In the data rows, the value 128 means zero.
Here is a table of points, one per row:
[40 137 188 145 113 96 105 130 147 127 166 136 124 81 110 105 77 129 100 97 112 157 178 74 155 120 137 146 110
 95 184 155]
[167 97 68 103 98 132 95 86 102 178 102 207 112 110 125 89 142 64 136 155 91 100 144 145 188 188 91 121 116
 116 156 130]
[92 144 155 126 92 178 165 151 72 166 185 119 159 166 71 177 206 153 184 113 121 112 183 150 21 135 117 154 185
 169 173 147]
[86 163 68 162 35 193 144 141 147 106 166 130 94 143 45 96 168 125 151 158 145 112 184 91 191 172 140 208 147
 149 105 183]
[126 90 154 128 140 126 105 148 112 169 124 93 134 115 158 112 122 169 159 154 124 133 158 164 55 148 206 142 108
 116 123 155]
[112 73 142 183 151 112 44 132 75 75 113 127 138 172 155 139 154 135 135 74 172 164 131 121 187 184 175 131 133
 175 36 77]
[127 131 111 134 116 137 112 70 138 109 114 81 155 166 127 129 69 132 74 163 118 97 115 168 152 126 136 132 137
 141 120 90]
[59 202 169 81 211 165 46 143 175 120 197 161 54 128 179 185 111 100 99 125 105 143 135 130 103 136 183 61 128
 76 103 136]
[192 172 114 180 164 74 82 125 139 45 153 121 182 141 159 193 156 76 203 116 168 61 150 235 154 121 126 160 117
 105 127 201]
[197 98 155 73 90 195 109 124 119 152 98 140 54 178 157 81 139 116 223 134 209 119 196 92 121 72 164 168 184
 57 150 129]
[154 122 152 125 144 124 144 93 67 185 9 177 90 78 135 141 139 153 136 49 83 147 83 143 104 89 142 182 147
 127 132 139]
[88 66 235 89 100 130 189 110 171 95 215 171 138 89 162 89 100 92 111 151 136 177 85 151 79 179 195 121 209
 149 142 51]
[137 114 117 139 110 112 136 144 79 154 195 163 86 94 73 150 190 36 136 108 113 91 138 70 107 117 138 156 51
 165 112 144]
[159 144 134 35 126 232 110 123 73 141 131 65 212 75 120 144 90 196 203 92 116 95 134 103 172 173 169 135 82
 100 135 76]
[98 81 67 74 192 148 166 76 102 135 86 56 182 203 55 166 184 121 70 118 210 171 37 179 98 83 172 73 183
 135 118 147]
[124 175 188 60 185 177 167 90 79 61 165 76 87 128 98 62 180 161 143 160 131 212 67 186 145 201 49 188 72
 107 159 84]
[64 80 197 184 103 190 190 121 187 214 60 179 158 58 162 185 118 91 188 144 228 79 42 111 69 118 73 75 158
 130 66 184]
[156 146 133 120 158 92 142 117 155 137 152 129 217 139 141 72 73 105 140 210 138 166 113 53 171 90 73 167 151
 173 120 159]
[91 139 109 207 93 88 97 128 147 81 182 187 61 98 91 193 110 152 191 132 150 108 76 114 124 146 131 174 178
 105 131 59]
[146 115 98 150 111 153 94 154 140 71 172 185 170 158 145 146 98 160 99 141 172 130 161 133 103 157 99 67 99
 164 89 94]
[176 108 90 152 121 148 134 56 171 126 102 126 110 102 135 174 81 107 95 144 135 174 198 135 104 51 162 124 109
 149 142 111]
[111 107 70 81 182 211 23 171 153 199 160 179 161 184 155 163 67 102 177 141 68 168 113 146 133 120 78 170 104
 144 89 167]
[109 64 148 185 180 138 218 176 80 191 158 181 55 134 57 106 49 219 113 184 85 56 178 137 184 173 90 37 95
 112 68 193]
[117 141 110 148 178 74 195 122 116 156 86 111 107 122 160 180 190 98 107 154 183 153 177 135 140 159 161 174 87
 141 56 121]
[120 199 135 125 99 128 127 214 139 185 114 141 151 154 144 170 163 186 110 164 142 140 123 157 137 83 124 57 137
 144 183 85]
[194 83 173 205 125 178 94 88 158 220 176 118 110 170 153 127 77 167 175 174 167 180 74 187 116 159 111 123 61
 148 200 77]
[188 102 117 220 116 113 154 125 88 142 157 16 142 184 118 120 100 117 166 85 50 120 122 80 126 132 66 69 188
 77 143 128]
[120 61 96 89 167 113 127 146 79 133 139 143 171 61 76 136 111 183 143 81 78 123 107 119 172 115 124 98 124
 61 73 115]
[125 159 119 62 73 109 64 118 109 123 146 156 100 96 98 164 156 147 120 90 104 97 74 144 180 137 138 88 84
 209 142 130]
[191 149 182 102 202 100 212 149 173 120 117 113 108 204 118 215 81 62 139 134 148 84 124 107 185 202 180 93 149
 75 177 130]
[122 122 67 149 169 109 183 82 208 69 144 151 133 174 141 148 175 185 171 37 90 72 108 82 66 139 113 191 61
 155 194 98]
[243 84 147 161 138 173 106 176 152 111 162 117 119 102 112 151 154 89 45 66 155 135 164 102 166 115 128 120 84
 124 163 111]
[146 213 195 92 155 69 197 110 180 97 192 115 164 75 93 128 55 117 173 171 109 179 109 75 171 94 174 144 174
 172 91 169]
[120 200 97 146 99 145 120 149 140 91 72 168 123 176 132 173 91 91 120 140 178 180 111 100 96 191 71 109 82
 115 87 120]
[141 61 27 132 163 127 177 155 177 77 187 153 148 143 231 88 165 102 141 135 100 90 79 119 170 125 96 101 181
 81 217 189]
[82 110 66 114 90 156 145 107 151 107 95 87 149 83 182 109 101 90 174 138 85 171 169 150 137 121 149 79 117
 174 143 127]
[151 121 105 132 48 150 148 103 82 89 129 117 68 87 147 135 83 86 105 167 162 97 59 176 117 60 164 96 60
 175 85 117]
[114 83 99 111 122 100 114 86 138 128 86 136 84 93 119 209 127 161 157 132 148 148 136 68 195 154 161 132 145
 83 184 108]
[103 118 125 167 134 129 123 182 133 147 125 88 175 132 136 156 166 182 122 136 154 134 118 34 83 129 166 109 122
 134 125 107]
[130 208 81 108 102 92 185 106 83 147 104 132 85 188 99 78 31 178 126 74 159 117 151 84 161 105 77 157 133
 119 83 51]
[77 92 128 110 146 130 78 133 156 85 51 91 80 185 34 109 136 97 105 167 167 192 174 99 135 177 173 55 138
 205 219 208]
[183 120 120 118 177 85 150 109 111 166 158 153 119 102 105 141 94 135 65 107 126 189 110 89 107 84 103 178 131
 173 144 144]
[160 105 110 123 109 141 87 71 82 122 171 157 90 126 84 153 145 160 64 150 136 91 85 145 136 111 149 159 167
 76 161 96]
[109 167 183 87 66 76 111 81 217 171 85 138 161 179 82 71 152 166 173 118 73 81 83 152 142 123 154 92 44
 66 103 188]
[119 136 120 123 192 204 62 185 170 83 77 142 121 143 89 40 78 134 146 99 177 161 117 116 147 73 113 160 146
 177 123 155]
[147 148 126 123 113 73 65 133 110 173 129 89 115 65 48 142 148 87 155 148 120 154 163 179 91 174 64 148 172
 178 146 108]
[78 133 71 133 102 102 156 200 109 100 104 181 163 163 140 147 118 105 90 133 117 133 131 120 130 72 177 122 135
 156 113 62]
[167 184 160 184 106 136 81 185 137 128 60 108 178 95 165 161 140 202 131 191 133 67 87 127 212 128 148 147 201
 149 150 70]
[122 45 138 102 51 72 86 154 171 89 173 97 122 149 178 131 101 187 127 72 166 176 158 155 102 142 170 113 120
 94 65 149]
[119 166 120 103 85 123 120 111 118 146 153 67 75 142 142 165 113 146 154 97 144 91 25 88 124 184 157 124 140
 178 143 172]
[145 158 69 59 45 131 201 115 162 132 116 130 170 163 176 123 104 107 85 77 92 174 141 165 102 183 152 93 71
 150 102 125]
[200 149 64 125 103 100 104 155 158 103 104 109 184 37 67 155 91 202 103 196 161 126 176 188 66 199 150 144 167
 79 133 196]
[177 203 117 176 172 186 147 154 133 107 163 201 172 148 72 79 155 154 117 140 74 167 44 173 90 114 185 188 156
 134 96 173]
[157 161 156 97 139 67 78 188 74 190 110 50 126 109 217 99 132 87 136 170 109 67 111 56 71 167 136 165 68
 175 162 107]
[115 132 181 152 145 200 174 197 127 112 178 90 151 103 100 146 131 144 72 47 165 87 143 131 122 101 108 139 78
 164 170 175]
[180 125 162 86 61 152 131 115 86 67 109 180 130 96 139 74 155 130 125 129 132 98 107 71 109 115 76 80 137
 147 168 145]
[114 158 153 161 103 182 167 21 68 121 157 95 117 148 159 194 189 148 140 147 124 211 156 97 177 150 115 130 68
 74 137 143]
[119 118 125 88 139 91 90 116 161 168 155 89 104 113 107 164 117 128 104 107 122 107 115 155 181 169 51 116 173
 171 146 125]
[120 140 111 189 126 64 125 169 79 131 190 71 90 111 173 116 115 117 141 100 151 150 135 171 118 113 145 167 151
 113 169 181]
[125 76 145 196 84 120 136 151 174 124 69 74 135 172 73 40 115 76 67 170 107 83 79 159 96 131 178 177 78
 61 130 99]
[137 184 171 173 95 104 71 145 75 143 140 203 181 176 208 99 154 149 83 140 137 148 159 87 105 149 140 101 122
 116 156 146]
[149 56 122 112 140 99 155 77 89 151 176 120 199 72 175 91 191 135 143 175 128 190 96 71 189 108 111 120 149
 169 50 154]
[153 142 92 99 170 110 150 125 137 157 89 175 81 97 125 105 151 96 110 164 96 82 93 101 152 96 173 123 87
 153 156 155]
[94 113 179 168 118 143 139 46 111 104 76 159 169 127 120 192 124 98 97 170 28 132 158 146 116 80 129 139 189
 161 150 97]
[134 136 160 134 129 123 164 145 154 99 94 100 139 147 121 140 79 155 80 92 124 92 162 135 117 150 159 153 105
 148 99 90]
[113 82 111 64 108 137 141 166 145 100 119 96 136 116 171 147 108 97 102 161 211 123 155 158 115 99 97 186 129
 92 101 125]
[88 138 92 118 87 160 160 89 79 90 144 157 174 207 149 135 98 80 152 136 56 94 157 152 105 112 156 109 191
 165 115 119]
[169 142 74 122 163 132 158 133 164 146 117 143 97 95 144 106 168 152 129 118 132 140 131 125 100 145 84 146 160
 174 37 174]
[129 152 152 161 110 131 88 120 164 148 110 92 172 116 149 173 198 125 60 134 98 159 147 76 138 108 128 158 63
 55 99 176]
[60 155 174 94 122 98 104 172 180 88 120 93 122 79 109 102 187 85 145 114 124 104 131 140 146 125 78 120 149
 90 147 135]
[125 101 89 140 150 148 131 148 168 209 150 169 216 74 59 67 150 56 199 65 156 139 181 127 156 164 225 131 123
 104 147 42]
[91 135 181 117 92 81 179 127 90 184 111 136 172 152 154 118 121 130 109 47 182 79 206 205 177 122 85 166 161
 184 176 136]
[128 205 69 72 194 83 152 112 90 124 166 127 105 110 107 86 187 133 181 194 194 65 141 125 94 42 120 48 94
 67 126 43]
[119 89 118 104 167 114 120 115 179 147 95 134 109 155 140 105 153 135 135 72 127 127 88 95 144 116 80 202 145
 114 88 59]
[178 90 121 118 168 55 95 100 175 184 160 146 89 177 121 80 155 114 107 108 92 111 126 125 70 193 84 70 170
 155 101 74]
[134 134 164 137 114 163 148 158 157 146 120 117 107 193 103 190 125 69 133 183 103 186 164 101 100 96 80 148 111
 92 90 86]
[173 96 146 116 146 84 117 162 98 18 39 142 111 133 79 114 150 159 188 93 85 167 115 55 80 117 104 63 145
 140 128 138]
[68 145 132 171 231 129 148 44 64 77 69 206 173 72 178 85 78 124 106 133 196 110 155 145 86 219 116 123 85
 102 172 142]
[129 69 184 109 140 68 183 219 163 95 83 189 89 178 167 138 180 197 190 171 76 180 126 216 206 84 100 175 64
 167 156 141]
[119 166 153 72 119 147 92 92 180 156 119 146 160 102 134 157 141 148 50 88 98 94 147 113 113 121 50 150 190
 51 137 144]
[180 197 195 169 156 185 133 138 85 132 103 109 69 122 173 97 176 47 113 46 95 133 152 194 188 141 159 61 206
 116 44 155]
[105 191 112 197 127 66 106 83 125 187 145 126 129 128 92 73 122 159 170 73 146 219 136 170 136 36 127 49 100
 93 165 141]
[75 122 80 124 120 106 103 146 57 144 120 112 77 122 138 132 35 92 149 71 120 123 48 109 121 89 127 168 143
 86 173 194]
[150 80 165 62 168 112 90 82 95 111 130 154 96 182 136 111 102 186 125 170 95 63 187 120 64 91 159 195 158
 146 84 196]
[42 137 93 163 137 159 107 145 100 182 148 106 100 181 175 79 194 184 40 170 153 107 127 106 171 155 174 150 179
 119 132 136]
[105 156 82 185 128 188 139 82 218 93 92 47 35 36 188 74 140 184 131 146 65 118 170 143 95 130 126 103 144
 169 101 85]
[165 128 164 108 37 107 124 128 146 115 167 170 104 108 109 82 159 108 83 114 187 116 108 114 138 101 94 100 145
 74 139 142]
[80 110 115 133 110 124 151 222 33 100 91 106 156 97 124 130 93 66 120 165 60 158 105 162 85 186 107 148 102
 45 105 90]
[69 74 177 164 160 140 73 61 114 69 159 81 171 149 89 133 115 95 133 157 130 25 141 152 119 62 82 99 60
 167 86 101]
[108 95 92 102 157 171 167 173 147 123 115 100 108 83 160 147 103 118 97 141 89 146 160 164 103 56 114 93 119
 144 153 90]
These points spread out most along one direction. For each point below, how far along it does it lie, from 0 to 99? 50 is the average, and the first point above lies past it. One standard deviation of the points above along it is 16.
[177 203 117 176 172 186 147 154 133 107 163 201 172 148 72 79 155 154 117 140 74 167 44 173 90 114 185 188 156
 134 96 173] ~ 56
[191 149 182 102 202 100 212 149 173 120 117 113 108 204 118 215 81 62 139 134 148 84 124 107 185 202 180 93 149
 75 177 130] ~ 50
[114 83 99 111 122 100 114 86 138 128 86 136 84 93 119 209 127 161 157 132 148 148 136 68 195 154 161 132 145
 83 184 108] ~ 63
[125 76 145 196 84 120 136 151 174 124 69 74 135 172 73 40 115 76 67 170 107 83 79 159 96 131 178 177 78
 61 130 99] ~ 28
[173 96 146 116 146 84 117 162 98 18 39 142 111 133 79 114 150 159 188 93 85 167 115 55 80 117 104 63 145
 140 128 138] ~ 66
[122 122 67 149 169 109 183 82 208 69 144 151 133 174 141 148 175 185 171 37 90 72 108 82 66 139 113 191 61
 155 194 98] ~ 66
[150 80 165 62 168 112 90 82 95 111 130 154 96 182 136 111 102 186 125 170 95 63 187 120 64 91 159 195 158
 146 84 196] ~ 57
[146 115 98 150 111 153 94 154 140 71 172 185 170 158 145 146 98 160 99 141 172 130 161 133 103 157 99 67 99
 164 89 94] ~ 24
[128 205 69 72 194 83 152 112 90 124 166 127 105 110 107 86 187 133 181 194 194 65 141 125 94 42 120 48 94
 67 126 43] ~ 68
[64 80 197 184 103 190 190 121 187 214 60 179 158 58 162 185 118 91 188 144 228 79 42 111 69 118 73 75 158
 130 66 184] ~ 33
[197 98 155 73 90 195 109 124 119 152 98 140 54 178 157 81 139 116 223 134 209 119 196 92 121 72 164 168 184
 57 150 129] ~ 66
[157 161 156 97 139 67 78 188 74 190 110 50 126 109 217 99 132 87 136 170 109 67 111 56 71 167 136 165 68
 175 162 107] ~ 60
[134 136 160 134 129 123 164 145 154 99 94 100 139 147 121 140 79 155 80 92 124 92 162 135 117 150 159 153 105
 148 99 90] ~ 29
[105 191 112 197 127 66 106 83 125 187 145 126 129 128 92 73 122 159 170 73 146 219 136 170 136 36 127 49 100
 93 165 141] ~ 67
[68 145 132 171 231 129 148 44 64 77 69 206 173 72 178 85 78 124 106 133 196 110 155 145 86 219 116 123 85
 102 172 142] ~ 32
[88 138 92 118 87 160 160 89 79 90 144 157 174 207 149 135 98 80 152 136 56 94 157 152 105 112 156 109 191
 165 115 119] ~ 28
